One turn moves each row of this set onto another row. After a few examples, where does it send each row asked below?
K747: [ -9   8   1  -9  -6  36  19  16   7  20   4   3  -7 -31  14   0   0  21
  13  10  -3   6  14  16  14  11  -2   1  15  22  -8   5]
K893: [ 37  -2  -6  15   6 -11  13  -5 -23  -7 -19   5  23  12  -3 -15   7  15
 -10 -15  -2 -15 -15   3  -9  15  22   6  -9 -21 -12 -17]
K405: [ 43  -2  -5   8   6 -12  16  -6 -19  -1 -24 -10  14  16   6 -16   2  18
 -13 -11   1 -17 -10  -3  -8  11  22   1 -14 -18 -14  -8]
K348: [-15  -2   6  -6 -18  12  -7 -15   7   4  20  -5  -6  -1  11  12  14 -29
   3  13 -11 -11  20  13   3  -5 -18 -24   0  17   0  13]
K757: [-16   4  -2 -14 -10  20   0  19  19  28  11   8  -1 -24  15  13   2  14
  12   8   2   1  17  21  13  16   4   8  15  26  -9   7]
K635: [ 24   9 -24  19  -1 -35   4  -1 -15  -7 -14   8  -4  12  -6 -10   5   8
 -26 -13  20 -12 -10  -5   7   9  12  -8  -7 -14   9   0]
K337: [ 24  17 -16   2  11 -15   7 -14  -1   6 -25   4   1  20 -10 -21   4  19
 -25  -4   9 -17  -9 -11   2   9  16  11  -5  -5 -14 -23]
K609: [ -7 -20  12  -8 -21  24   0  14   5 -18 -12 -12 -15   5  20  16  -1   4
  16  -6  -8   2   4  28  -9  21 -17  -5  21  11   7  13]
K406: [ 25   8 -18   6   8 -11   7 -18   0   7 -22   8   6  25 -15 -16   2  21
 -26  -8   0 -14 -14  -9   4   6  15  10   4 -14  -5 -20]
K706: [-20 -15  13 -16 -18  20  -2  12  21 -11  -7 -10 -10  -4  27  22   6  -4
  13  -8 -18  -8  -1  30  -8   9  -1 -10  16   6   0   2]
K14: [ 15  15 -19   8  11  -8   9 -13  -5   6 -22   6   2  16 -21 -19   5  26
 -23  -7   3 -20 -12  -7  -2   9  16   8  -5  -5 -11 -27]
K47: [-17   9  -5 -10 -13  23   5  17  11  22  14  13   3 -41  17   9   5  14
  13   4  -7  12  11  12  12  11   5   3   0  14   2  -5]
K147: [ -9 -20  19 -12 -16  21 -17  11  13  -1  -6 -10  -2   4  15  22   7   0
  20  -2  -9  -6   7  33 -14  19 -15   4  13  15  -7   9]
K430: [-18   4  19 -16 -16  17   3  -7  -8   7  11  15   4  -1   6  17  -1 -25
   5   8  -4   1  16 -11   9   4 -21 -12   6  22   0  26]
K577: [ 20  16 -20   9   8 -17   7 -13  -9   1 -16  18  10  14 -16 -20   8  15
 -21  -8   8 -12 -12  -6   2  12  18  14  -1  -8  -8 -27]
K138: [ 37   4 -18  15   2 -30   5  -5  -9  -1 -18  10  -1  13  -1 -13   3   9
 -26 -14  12  -5 -15  -6  12   4  14  -1  -1 -23   7   1]
K663: [-10   3   1   1 -16  22  -2 -14  -2   3  15  -1  -7   1   2   5   8 -16
   2  17   3  -5  25   4  11   2 -34 -17   8  26   3  21]
K996: [ 38  -5  -7  18   4  -9  17  -1 -27  -4 -17  -7  14  14  -1 -13   3  20
 -10 -13  -3 -18 -13   3 -11  11  23  -7 -17 -20  -8  -9]
K189: [ -7  -6   6   0 -17  14 -13  -5   4  13  19  -1  12  -6  13  18  10 -15
   4  13   6 -12  25  12  10   4 -25 -14   2  22  -4  28]
K338: [-20  10  18 -24  -8  24  16  17   0  20   2  19  -1 -25  12  12  -7   2
  14   3  -9  11   6  -2  11  11   2   5  13  20  -8  11]
K141: [ 46  -3  -7  12   5 -11  15 -10 -20   6 -15  -1  12  19  -4 -16   2  16
 -12 -10  -8 -10 -13  -1  -5   6  22   0 -10 -22  -7  -9]
K160: [-17  11   4 -13  -4  22  10  12  18  23  12   4  -8 -40  19   6   9   2
   8  11  -9  -1  11  18  14  -2   4  -8   6  15 -11   1]
K779: [-17 -10  30 -22 -18  20   1  13  -1  -9 -13   6  -2   3  16  24  -6 -11
  16 -10 -13   4  -3   7  -8  16 -12   1  16  11   1  16]
K252: [ 30   5 -20  18  -3 -31   5  -7 -19 -13  -9  14  13  14  -2 -12   7   3
 -22 -15  15 -11 -11  -4   6  13  15  -1  -5 -18   6  -4]
K709: [-14  -1   1   1 -22  19 -14 -16  -2   3  21   3  14  -9   5  15  14 -21
   4  10  -8  -4  21   0   4  -1 -28 -17 -10  15   6  10]
K226: [ 34   8 -19  10  -2 -35   6  -5 -12  -6 -17   2  -1  19   5 -13   2   7
 -26 -12  21 -11  -7  -8   7  10  15  -3  -7 -14   2   1]
K580: [-19 -16  11 -12 -24  20 -16  11  12 -16 -10  -4  -2  -3  17  24   6   0
  16 -12 -17   2  -2  24 -15  17 -13   2   7   3   9  -6]

K226 goes to K405
K893 goes to K577
K609 goes to K747
And these:
K757 goes to K189
K14 goes to K635
K709 goes to K580
K430 goes to K779
K348 goes to K706
K406 goes to K138

One turn moves each row of this set onto another row. After a few examples, where does it send each row asked below?
K448: [-13  -1  17  12  10  -8   5 -15 -36  19 -16 -14   6]
K236: [-15  17   5 -17  17  -8 -14 -23 -22  -8  10 -14  11]
K317: [ -9  -7 -24 -25  15  -1   3  -4  10 -15  -5   7  -7]
K733: [-21   1   5 -11   5   3  26   4  13  25  -3   1  -3]
K46: [  3  -4 -24  11  -9 -10  -7  16  12  -5 -28 -11  11]
K9: [ -8  13 -17   7   3 -12  23  13 -14  24 -11 -30  22]
K69: [ -5  17   1  16  -9  -5   6 -25 -22   0  -5 -24  10]
K581: [ 14  -9  22  -3  31  -9   4  -4 -19   7  -8 -17  21]
K718: [  6  22 -21  -1   9 -12   6  -7 -27  -2 -24 -17  16]
K692: [ 12  -5   8 -26   6   8 -13 -13  -9  10  22 -12  12]
K423: [-17   1 -13  13 -12  14  -3  31   3   9   6 -18  11]
K824: [-23  -1   3  -2  23  -6 -31   1 -23  15   3  -7  -4]
K129: [-30 -13 -11  -5  38  -3 -13   1  -8   9 -18  -2  17]
K157: [ 15 -14  -8   1 -16   2  14  16  18  16  -7 -17   4]
K588: [-27 -29  -5  -2 -14  -3 -18  -6   9  -5  -8   2   8]
K347: [-38  12   5  -9  23  -6   8  -5  -6   9  -3 -17  29]
K299: [ -3  -2   9  -8  26   7 -17  -3  -1  37   7 -17   8]
K758: [-42 -18   8   0  -5  -9   4  11  -2  18   6  -9  17]
K209: [  1 -25 -19   0   7   3 -27  17   3   1   9 -22  -5]
K466: [-20 -11  -8 -13 -10   1   2   6  -2   7   9   9 -23]
K171: [ -4  -3  10 -13   7 -25  12 -12 -12  -2  17  -4 -14]
K968: [ 31  -8  -9  -5  -2   2   4  21   5  11 -14  -9  18]
K162: [-22  12   3  -8  16 -17  16 -19   6  -4 -13   0  -5]
K548: [ 25   3  -8  -5 -15  -2 -10   7  -6  -6  -2  -9 -13]
K870: [ -4 -11  -8  -4  25   1 -21 -28  13  17 -15 -14   7]
K930: [ 20 -17  -9  -2  12   2   5   4  -6 -20  -7  -5  33]
K328: [-15  -7 -24   9  -8 -14  19   4  12  -5 -28 -15   8]
K538: [ 30   6  -6  -4  -8 -10  -6   5 -31   3  -5 -11   5]
K435: [-22  22 -11  17  -3  13   9  -2   3  11 -12 -26  17]
K432: [  3 -22  -3 -21   3  16  -9 -12  19   1  -7  -3  20]
K367: [ 16 -16  -3  -5  32  -7 -20   5   0 -16  -6 -15  11]
K413: [-17 -37  -3  -4  21  -5  -1   2  -8  29   1  -8  20]
K497: [-31  -2 -12  13   4   8   2 -14 -12  20 -29 -18   4]
K650: [  6 -10  -4 -28  22  -5  23   1   7   4  17  -6   6]
K958: [ -3 -13 -16   9  -5   1 -15  25  -5 -24   0  -3  13]
K951: [-22   0 -12   9 -11 -25  19   9 -29  -1  -7 -17  -1]
K769: [ 19  24 -12 -13  16   1   6   2 -11 -14 -18 -11   7]
K618: [-20 -17 -24   5   1  19  -6  11   7  27  -7 -26   2]
K134: [ 22  -7   9   5  -1  -5  15 -13 -23   0   5 -18  25]
K745: [  2  14  -3  -9  12  -6  29  17 -28  12   0 -20  15]
K287: [-11  -2 -17  18 -20 -21   0  22 -10  12  -6 -22   2]
K844: [-10 -34  -5   3   7 -15 -22 -21 -10  13  -2  -8  -1]

K157 goes to K548
K347 goes to K758
K958 goes to K930
And these:
K299 goes to K824
K538 goes to K718
K650 goes to K171
K497 goes to K618

One turn moves each row of this set onto another row. After a few examples, where does it send each row asked below?
K919: [ -6  -7   3  -6 -10  15   8 -38  -1  -6  -2   1  10  15   6 -19  15 -20]
K614: [  7  -2 -22   7  19  20  -2 -28  -5  14  23   6  18 -12 -10   7 -11 -12]
K826: [ -4  -9  11  -3   5 -12   9   0  26  15 -12  -5  13 -28 -26 -20  -4   2]
K391: [ -8  -2  11   7  12  24  14  -9  -3  -6 -19  -8  14  -3  15  12 -15 -11]
K421: [ -3   3 -11   4  11  21  15  -1  -8  12  -7  -7  25 -15  10  10 -28  -3]
K504: [  6 -16  24 -15 -30   8   5 -17   7  15   4   1 -23 -22  -9   4  -1  -1]
K375: [-11 -16 -16  -5  21  -9   1 -32  10  -1 -10   8 -13 -25   3 -21   4  17]
K739: [-10   0  -8  10   6   3  19 -24   8  27 -14  -3   5 -29  23 -31  10 -10]
K358: [-15   4 -27 -16   7   2  -7 -25   5   4  20   1  16 -17   2   5  11  20]
K708: [ -8  -6 -12 -11  -1  11 -10 -27   6  -3  22   6 -10  -3  13  10  12  31]
K312: [  1 -12   0 -17 -17  -8 -22  -1  19 -12   1  -2  15  -6  -9  -8  -8  16]
K495: [ -4 -18  23  -3 -24  11  17 -18   0  -4 -20  24  -6 -26  -4   8  -1   9]
K131: [ -8   2  -3   3 -18   7   0 -15   9  -6 -16   7  40 -10  16 -17  14  -7]
K912: [ -4  -2 -15   7  24   2  -5  23   7  -5  14   2  -6 -15  -3   4  15 -29]
K973: [ -6  -4  -9  18   0  10   3   6   0   8  13   8 -34 -16  -2 -19  34 -18]
K304: [ -8  -2  17 -14 -11  13   2 -35   1  20  -3  13 -28 -23  18  -1   8 -12]
K954: [  6 -16 -32  10   0  -1  -7  30   0 -14  13   6  -9 -16   5  -2   4  -4]
K840: [  2  -6  26  -1 -13  21  18   1   0  10  -3   4   3  17   2  -6 -25  -1]
K631: [  5 -15   5  -5 -40   6   0 -29   1   9  -6  24 -11 -25  10 -17   7  -1]
K364: [ -1  10 -12  -6   7  10  -3   1   5  28  27  16  16 -15   2   3 -22  19]
K748: [ -4  -8   1  11  -2   3  26  -4  16  25   7  20   3 -30  -8  -6   3  36]
K854: [ -4  -5  23 -10  -8  15   9  -1   6   9  11  20  -5  17  -2  -4 -18  22]
K716: [  2 -16   6  10  12  11  32  -9   5  20  -3 -19 -12 -25 -10   4 -11   5]
K351: [-12  -5  -4  20  10   7   3   8   0  -7  -6  18 -21 -18  -6 -22  32 -26]
K903: [-10   2  10  16   8   9   9  31   3  11  -1  10 -30 -16  -4 -14  11 -17]
K411: [-10  -6   1 -14  -7   7  -5 -38   7  -6  12  18   2  16   0 -20  19   2]
K401: [ -6   2 -22  -1  -5   8   2 -19   1   3  -2  -8  43 -19   3  -9   5 -12]
K752: [ 17 -18 -18  14   3   3   2 -28   8  28  13  13 -12 -24  -6 -29 -10  -4]
K408: [-14  -1 -19  11  23   5   4  28   3 -11   0  19   1 -17  16   3  13 -10]
K959: [ -5   1  37  -7 -11  10   9 -14  11  22  -7  27  -5 -26  -6   1   1 -13]
K539: [ 5 11  7  6 -7 22  1 -4 11 33 31 22  6 -4 12  3 -5 13]
K617: [ -1   4 -20  10   5   2  -1  33   8  14  22   5  -5 -16  15  -6  14 -20]
K268: [ -7 -13 -16  20 -10   4   0   8  -1 -13   3  17 -26 -19  -6 -23  34  -5]
K139: [ -1 -15  16  -6  -6   7  -6 -34   1  -1 -20  31 -13 -23  -1 -11  -5 -18]
K530: [ 17  -5   1  11  13  24 -10 -24   3  15  18   5   5   1  -5  -1 -14 -29]
K111: [-12  -8   3  18  -2   3   7  34   3  -9 -13  19 -19 -19  -6 -18  10  -2]
K148: [ -4  -9  -2  16 -11   6   5  31   1   5   6   8 -36 -16  -3 -15  12   6]
K179: [  3  -8   0   4  -5  24   8 -41  -4   6  17  22  -1  18   3 -15  10 -10]
K528: [-12  -1  28 -18 -15   6   9   4  11   3  -8   2   8  15   2 -13 -12  11]
K620: [ -8  -1 -14 -21  -2  -7 -10   4   8   0  -1 -14  23 -16  -2  -4 -19  13]
K607: [ -5  -6 -28  11   1   7   9  23   0  -1  24  -2 -11 -17  14   8  24  -4]
K386: [ -2  -7 -25  17   2   0   1  29   6 -11  11  23  13 -20   0  -5  19  -9]

K312 goes to K131
K752 goes to K748
K620 goes to K401
And these:
K268 goes to K111
K854 goes to K411
K408 goes to K912
K959 goes to K304

One turn moves each row of this set onto another row. After a few examples, where does it send each row asked below?
K971: [ -7 -32   8  -9 -14 -11  18   3  -8 -14  22   7   7 -29]
K547: [-19 -34  -2   9 -38  21   6  -5 -12  -4  10 -17  -5 -25]
K776: [-15  11  16  11 -32  21  -1  10  -6  -8  38  -4 -10  -6]
K877: [-14 -38  -2  16 -18  21   7  -6 -10   1  10 -10 -12 -33]
K297: [ -2 -37   3  -2   1   3   9  -9  -5 -19  11 -14   2 -30]
K695: [-20  26  -5  10 -21  10  -2  12 -30  -8  26   1   0   5]
K863: [-33 -27   0  -6 -10   2   0  16  -3   0  10 -16  11 -35]
K710: [-22  19   3  -3  -9   0  -7   7   0   6 -28  -4   8   4]
K862: [-22   6  -5  23  -2  14   5  18 -24  -5  36  -1 -16 -17]
K11: [-21  19   5  19 -31   4   0  14 -30   5  28  -5  -6  -6]
K294: [-11 -32  -4 -11 -22   1  10  -7 -12 -23  12 -25  11 -20]
K402: [  6   8   7   5  -8  12 -10 -22 -16   2 -18  11   8   4]
K412: [ -3 -33  -9 -14  -8   1   8  -6  -4 -17  15  -7   1 -35]
K349: [ -6  10   4   9 -19  -8  19   1   2  -3 -24  12 -16  11]
K443: [ -3  21  17  18   2  17  -5   6 -11  -3  28  14 -11  -6]
K925: [-25 -26  13  -8 -16   7  -3  11  10  -1  12 -14  10 -34]
K239: [ -7   3 -14   9   4  -2  10  -7 -14 -10 -30 -10 -10   6]
K924: [-17  14   6   3   8   2  -8   8   4   9 -27   2   2  -4]
K902: [-10   9  -3  11 -10 -11  21   4  -4  -2 -24  11 -19   6]
K459: [  4  11  -8   0 -10   3   6 -12   7  -7 -28   2 -16   2]
K128: [ -6 -31 -10 -19 -22   1   8  -7  -5 -20  15 -12   6 -29]
K813: [-18  15   4  24  -7   1   0  14 -34   7  31   2  -8 -17]
K596: [ -8  14  21  26  -8   9  -3   9 -16   9  30   7 -16 -17]
K933: [ -3  10 -20   0  -7  -1   9  -7  -4  -7 -30  -1 -15   1]
K329: [ -8  18  25  16 -30   8  -6   7 -16   4  33   1  -4  -8]
K848: [ -4   9  -8   6  -4   6  -7 -16 -31   2 -20   8  10   3]
K984: [-13 -30   2 -12 -22 -13  20   4 -12 -16  22   4  11 -25]
K489: [  5   5   5   4 -10   6   6 -14   6 -10 -27  -9  -9  10]

K813 goes to K11
K294 goes to K489
And these:
K443 goes to K862
K933 goes to K128
K925 goes to K924
K402 goes to K877
K902 goes to K984

